In the data rows, 500 means zero.
Some points, one per row:
[552 391 427 693 470 459 564 619 505 599 671 500 349 489 650 616 552 604 408 494 517 468 422 407 453 513 542 600 489 487 690 447]
[608 371 476 592 491 522 569 501 467 601 619 609 392 534 465 556 508 552 479 491 588 385 633 393 579 374 410 690 619 551 587 482]
[735 429 534 635 649 375 775 347 534 625 666 656 417 460 316 703 473 618 665 646 597 325 960 298 872 435 462 795 680 558 465 469]
[772 274 305 724 357 504 477 829 464 472 700 542 213 498 654 666 611 745 416 335 547 328 466 348 459 531 491 575 685 426 770 620]
[494 518 560 477 596 531 561 307 546 600 564 507 491 545 321 488 456 475 604 626 493 498 663 467 615 429 513 587 509 596 403 494]
[599 466 534 473 466 554 272 781 490 412 328 434 512 412 721 446 543 388 252 251 447 541 320 603 358 604 519 291 503 341 551 540]
[620 358 432 690 434 491 483 704 503 561 673 465 335 456 685 638 619 661 357 391 531 398 388 414 443 591 535 587 547 489 741 543]
[375 546 449 305 352 591 314 730 473 390 239 397 544 472 683 389 460 412 322 264 475 638 125 662 219 526 462 238 367 399 505 571]
[352 608 638 353 647 466 587 235 507 553 421 455 652 493 305 367 396 384 558 644 566 633 656 523 598 390 510 562 435 597 343 370]
[584 424 409 672 459 529 484 679 507 564 691 579 316 567 591 578 550 624 392 452 504 381 430 422 439 534 497 663 571 503 710 495]
[406 628 650 477 685 411 632 106 538 552 593 557 693 546 226 432 416 420 716 794 503 556 782 500 710 459 594 552 456 623 262 429]
[582 453 528 641 541 543 586 393 482 581 700 563 386 556 405 589 497 578 552 608 500 419 644 435 571 469 597 643 538 567 538 459]
[665 377 500 519 554 499 537 488 418 673 616 503 337 516 463 541 575 555 492 486 535 452 677 441 557 459 484 589 554 514 488 483]
[725 405 527 633 633 371 658 470 479 515 592 578 446 419 435 658 522 606 545 539 552 349 799 408 813 480 452 667 656 493 520 533]
[626 361 419 742 435 372 740 607 473 427 671 551 282 479 591 669 586 730 578 455 570 290 647 345 600 432 459 659 631 541 737 527]
[776 270 346 709 423 559 486 741 475 557 672 618 211 528 536 616 614 706 453 439 524 204 546 306 502 470 342 714 631 491 694 533]
[289 693 609 270 546 545 359 425 548 371 302 355 769 494 535 301 418 302 466 466 500 796 300 720 342 543 639 198 358 450 376 478]
[352 679 585 352 546 473 435 389 554 431 296 451 725 486 402 395 418 334 527 593 419 641 450 641 500 555 557 311 412 442 330 487]
[583 375 359 472 300 553 387 859 477 424 498 442 323 515 787 524 579 658 321 220 515 467 182 477 243 547 427 441 496 398 681 637]
[553 520 569 473 663 484 673 258 482 592 533 608 572 508 231 505 435 486 695 710 563 399 800 402 803 381 362 680 548 581 395 455]
[275 711 635 316 575 511 452 298 545 422 298 421 808 462 323 411 364 268 570 627 426 722 455 667 492 541 558 296 359 479 268 461]
[602 419 484 556 535 460 742 334 473 572 645 681 379 584 355 584 445 599 674 632 651 368 832 363 692 348 421 755 574 637 531 493]
[539 466 406 491 345 566 338 784 512 437 437 502 413 484 630 526 590 545 338 337 475 441 260 532 291 556 408 426 487 364 635 595]
[583 381 424 523 521 468 649 334 443 501 646 584 374 616 348 538 535 591 680 585 564 359 731 411 605 409 464 661 554 649 492 523]
[599 345 380 722 408 489 504 614 465 462 633 468 345 562 606 535 568 570 435 403 543 351 478 443 396 546 542 549 635 538 681 515]
[576 418 568 598 660 379 806 232 425 652 669 637 468 529 285 646 510 621 666 707 549 401 930 300 801 383 446 713 557 647 449 451]
[552 381 651 696 715 410 717 175 388 640 632 561 490 481 320 581 512 513 638 684 566 340 953 317 803 419 519 762 625 723 445 424]
[496 504 562 541 658 509 677 254 483 649 746 579 423 545 246 502 463 519 677 733 555 445 809 363 714 434 492 769 523 633 426 368]
[404 532 469 426 373 588 284 679 504 361 349 366 529 511 702 375 508 382 356 324 464 597 136 633 147 538 559 264 436 437 577 533]
[485 517 442 495 451 517 521 582 575 447 509 533 507 546 553 512 446 537 495 480 555 535 408 521 368 485 536 523 530 494 652 523]
[480 592 589 429 612 438 507 398 574 466 366 516 665 405 423 496 394 368 580 577 503 590 592 568 648 529 520 410 536 449 385 477]
[696 298 332 640 270 537 457 895 471 444 613 539 204 479 745 691 607 729 306 296 494 188 294 375 368 521 370 560 585 374 769 620]
[545 423 427 429 469 477 393 642 425 458 462 525 567 547 569 482 542 559 431 415 460 559 422 498 402 468 486 395 481 491 529 617]
[693 325 342 515 380 543 577 718 399 504 577 584 285 483 666 644 569 732 425 317 573 327 452 355 436 400 359 604 557 474 683 556]
[293 674 532 340 400 590 341 564 556 435 297 378 667 507 556 349 393 304 399 491 416 688 182 662 292 587 585 232 373 422 417 498]
[499 475 503 405 624 432 643 213 449 562 549 653 616 575 221 550 482 543 649 720 539 511 834 342 751 394 434 580 488 634 349 553]
[334 628 634 282 629 446 611 212 468 620 392 566 722 459 291 403 373 412 604 703 502 621 669 504 719 429 425 474 355 583 273 445]
[537 501 548 500 586 452 771 369 545 528 569 617 456 570 293 524 413 573 622 614 618 474 755 360 683 357 426 686 590 597 508 450]
[324 624 659 353 640 476 538 232 481 558 334 514 699 500 287 331 421 321 603 666 532 627 603 526 602 397 421 470 449 591 309 384]
[262 676 505 285 444 510 410 517 534 386 249 455 675 517 526 375 406 360 435 419 534 753 277 661 324 493 547 195 387 416 461 529]
[248 682 586 178 579 456 537 351 467 495 257 462 760 487 369 376 379 386 527 531 460 743 395 582 517 447 433 341 294 475 340 486]
Here are 12 more points, each followed by its number:
[657 342 489 644 605 479 724 257 423 684 698 664 348 536 281 577 563 590 555 710 572 293 970 299 765 370 385 858 605 726 445 437] 0
[352 584 553 419 531 539 465 376 607 521 470 468 588 544 424 408 449 399 543 601 452 652 389 615 467 513 531 426 368 475 382 447] 1
[333 679 569 383 438 554 281 522 569 427 362 356 678 478 563 323 491 317 424 487 449 737 201 738 278 652 697 166 371 381 385 495] 2
[771 326 342 742 399 517 481 729 471 491 720 557 240 551 656 687 597 728 455 378 537 322 495 372 459 545 532 645 633 450 752 612] 3
[437 679 601 445 560 454 532 347 542 441 324 453 682 376 409 462 396 359 596 579 506 599 605 542 649 522 528 383 523 461 319 497] 4
[391 617 629 444 640 489 589 182 562 589 549 495 555 520 259 403 378 418 693 750 482 566 691 518 651 443 530 607 443 609 297 376] 5
[488 679 608 425 601 473 551 391 573 478 346 453 637 385 412 478 426 405 598 567 449 606 591 554 679 536 502 390 483 421 322 475] 6
[497 472 555 454 655 448 603 321 457 626 573 616 490 474 308 599 489 579 633 677 526 378 738 330 749 412 362 664 509 545 363 474] 7
[396 582 498 480 442 546 347 604 586 326 328 473 576 513 559 382 454 393 418 394 537 473 269 619 343 546 465 345 441 408 570 510] 8
[312 670 586 330 505 547 431 390 606 445 385 359 660 545 423 333 410 364 499 555 384 707 300 685 404 521 607 340 337 467 322 454] 9
[500 512 591 508 684 416 596 267 439 654 505 558 642 421 370 519 534 452 548 621 487 544 789 412 737 448 520 601 525 608 316 415] 10
[414 720 602 340 654 581 381 279 623 531 348 562 814 551 140 402 338 313 649 782 398 604 604 591 652 504 450 431 495 487 218 455] 11
Which two of these numbered points are nearest to each point below, ignoring the 2 directions in which the first points spread most? Their numbers follow each, nearest first.
[428 557 561 488 532 545 502 472 546 471 438 503 540 512 475 427 430 409 496 459 554 473 510 539 512 445 423 494 506 542 537 478] > 8 0
[552 370 466 685 412 568 461 742 527 398 496 517 362 501 698 529 574 539 399 365 605 337 377 459 418 516 408 523 630 477 770 532] > 8 4
[662 319 283 575 330 497 478 837 439 529 616 609 332 498 700 635 608 721 375 326 472 323 396 349 441 514 378 550 530 426 679 672] > 7 3
[214 707 628 369 567 489 424 292 509 408 196 437 826 520 399 307 347 233 541 571 512 631 437 629 456 484 450 258 422 513 371 470] > 8 4
[474 544 554 433 592 490 532 317 563 501 493 545 658 531 357 515 418 456 582 625 446 595 603 520 608 492 534 445 483 529 366 522] > 3 1
[542 406 543 560 680 365 738 238 420 673 638 707 408 475 291 715 507 647 667 756 543 276 959 224 871 385 349 802 557 648 365 507] > 7 10
[257 684 653 342 509 471 440 498 601 503 337 308 711 448 578 367 471 325 407 449 394 773 162 711 338 630 622 292 308 394 344 443] > 9 1
[622 376 513 589 595 379 566 453 403 622 589 639 485 457 466 588 509 548 481 542 518 377 756 384 695 463 457 638 623 597 500 438] > 10 0
[551 442 396 656 323 577 336 855 551 402 444 472 390 487 787 463 549 512 332 247 525 381 242 518 277 540 401 432 548 406 739 548] > 8 5
[472 485 451 471 393 565 403 702 500 482 459 509 477 503 617 580 540 595 401 429 432 450 280 486 417 557 432 446 409 365 562 570] > 7 1
[433 561 465 478 422 568 322 648 571 383 461 376 544 493 679 371 524 373 432 375 448 630 175 697 225 646 673 297 428 408 523 467] > 2 5
[375 621 469 361 373 625 287 703 578 400 329 292 597 446 639 378 510 369 380 287 361 646  77 702 254 599 498 279 304 343 443 532] > 9 5
[460 592 448 463 401 579 320 628 592 443 415 454 519 479 554 424 534 438 424 399 349 544 216 638 374 593 474 382 406 429 509 552] > 1 9
[291 672 514 329 381 614 278 520 612 381 333 304 666 522 532 292 465 283 448 433 409 736  96 779 219 573 620 251 305 410 363 449] > 9 5
[446 548 532 569 363 612 396 724 618 483 464 425 395 454 686 490 493 498 392 372 484 466 279 533 401 589 488 446 469 377 630 430] > 5 1
[403 591 605 318 599 414 550 257 429 431 305 385 634 472 377 432 563 399 600 578 442 605 607 558 675 494 524 395 398 486 224 518] > 6 4
[468 511 521 516 389 520 345 663 484 432 342 369 486 396 664 509 574 476 385 315 364 474 217 611 409 647 536 355 425 375 493 536] > 6 4
Here are 12 other points, each followed by its number:
[407 546 664 388 727 378 642 144 443 614 488 640 761 544 323 455 427 461 607 773 560 680 848 510 724 396 582 514 515 737 318 412] 0
[594 384 514 720 576 501 656 369 477 581 644 642 338 544 389 620 530 589 598 604 552 202 799 305 742 440 372 799 654 617 606 503] 1
[712 334 318 647 357 537 442 781 429 433 596 541 313 500 733 593 601 618 397 256 517 383 367 431 335 542 494 535 632 458 768 519] 2
[641 450 399 536 388 585 456 747 512 501 573 405 265 454 652 585 585 584 438 319 451 409 322 494 423 536 446 549 441 341 611 528] 3
[633 398 530 559 583 480 648 303 421 611 601 586 320 503 341 527 513 534 564 575 546 327 814 399 730 388 414 746 579 609 433 455] 4
[514 489 451 553 442 559 418 592 546 492 575 472 465 572 542 476 522 505 457 462 508 520 409 536 340 541 650 495 505 493 531 497] 5
[620 405 297 612 254 539 463 889 530 373 578 513 295 542 710 584 524 663 368 265 598 376 298 434 255 504 422 525 624 451 781 597] 6
[697 346 525 757 645 487 663 313 461 660 830 646 284 549 400 595 573 644 647 691 539 366 874 272 739 450 550 846 647 626 538 409] 7
[455 475 574 364 598 459 508 360 420 557 516 522 651 518 449 465 484 454 545 564 516 658 568 536 553 492 561 496 464 540 357 461] 8
[262 631 544 300 494 482 378 532 563 451 296 359 773 469 598 418 455 408 383 476 427 732 231 688 339 594 538 218 320 449 424 518] 9
[399 589 586 378 468 546 364 532 483 444 314 323 603 401 637 392 535 356 399 369 429 629 277 680 372 574 585 287 368 402 440 480] 10
[430 604 635 357 644 472 604 278 524 622 451 507 628 423 360 482 431 411 614 665 435 644 618 516 677 459 451 549 393 523 239 423] 11
Which two of these numbered points are nearest to each point below, ignoring the 2 directions in which the first points spread most? Their numbers follow each, nearest first.
[355 668 645 287 653 562 526 184 522 557 358 492 628 534 244 345 407 287 628 685 457 655 663 625 601 402 502 430 396 619 215 410] > 4 3
[324 586 594 306 612 427 435 261 454 469 311 481 821 493 454 344 418 342 490 624 518 797 527 603 446 484 668 288 441 629 344 462] > 0 8
[654 334 437 750 462 549 584 574 508 509 614 642 256 528 536 604 525 626 498 468 615 187 629 339 541 473 417 735 690 550 781 494] > 1 6
[586 469 541 576 602 455 634 391 480 594 634 604 442 507 375 581 493 521 591 600 563 444 777 347 675 363 461 705 578 564 507 412] > 2 4
[581 404 437 731 348 570 409 812 500 403 543 505 334 526 723 581 553 594 330 295 556 255 360 446 332 538 432 536 640 448 791 551] > 1 6
[403 594 616 383 712 377 729  70 498 555 491 514 647 504 237 433 390 410 704 683 580 599 819 480 745 384 527 546 476 636 295 389] > 2 10
[404 570 445 459 383 409 489 609 509 301 376 375 600 469 681 487 503 512 433 429 483 587 268 602 336 582 596 303 422 413 569 573] > 9 2
[473 586 596 425 519 525 464 461 518 465 407 334 552 397 516 451 532 391 464 432 495 548 455 587 504 554 520 438 449 415 407 500] > 10 3
[603 437 401 584 343 590 347 749 583 446 587 498 356 534 647 515 563 583 413 346 453 440 279 544 312 560 578 510 531 454 669 528] > 5 7
[740 293 366 659 430 509 462 800 443 537 707 522 247 496 764 614 614 650 410 359 523 409 453 449 403 558 489 570 616 401 721 591] > 8 2
[744 360 315 698 362 535 408 919 490 453 629 483 227 473 734 648 591 666 321 184 532 357 350 453 379 559 456 565 642 350 814 569] > 2 10
[674 367 469 651 653 462 830 273 452 719 811 671 294 491 290 699 543 676 678 709 518 260 913 204 861 381 370 913 601 629 465 476] > 11 3
[233 638 566 145 481 506 385 461 478 469 218 380 721 459 491 326 383 343 442 477 417 774 243 705 361 537 469 243 309 490 329 476] > 11 9
[360 597 555 328 544 481 363 516 531 379 314 507 697 522 504 333 402 347 450 487 517 726 342 623 326 522 531 253 433 515 449 482] > 2 6
[276 718 620 261 577 552 405 354 552 469 221 439 746 490 379 322 388 264 552 579 468 645 464 658 490 518 477 305 404 475 296 448] > 1 4
[290 716 657 374 588 476 628 212 553 491 372 529 726 548 275 344 345 362 684 644 532 694 593 569 609 427 533 414 483 571 353 401] > 6 2
[406 609 598 497 594 480 535 281 572 582 590 469 604 525 361 443 491 426 609 681 478 589 613 539 517 547 648 509 455 540 331 381] > 5 7
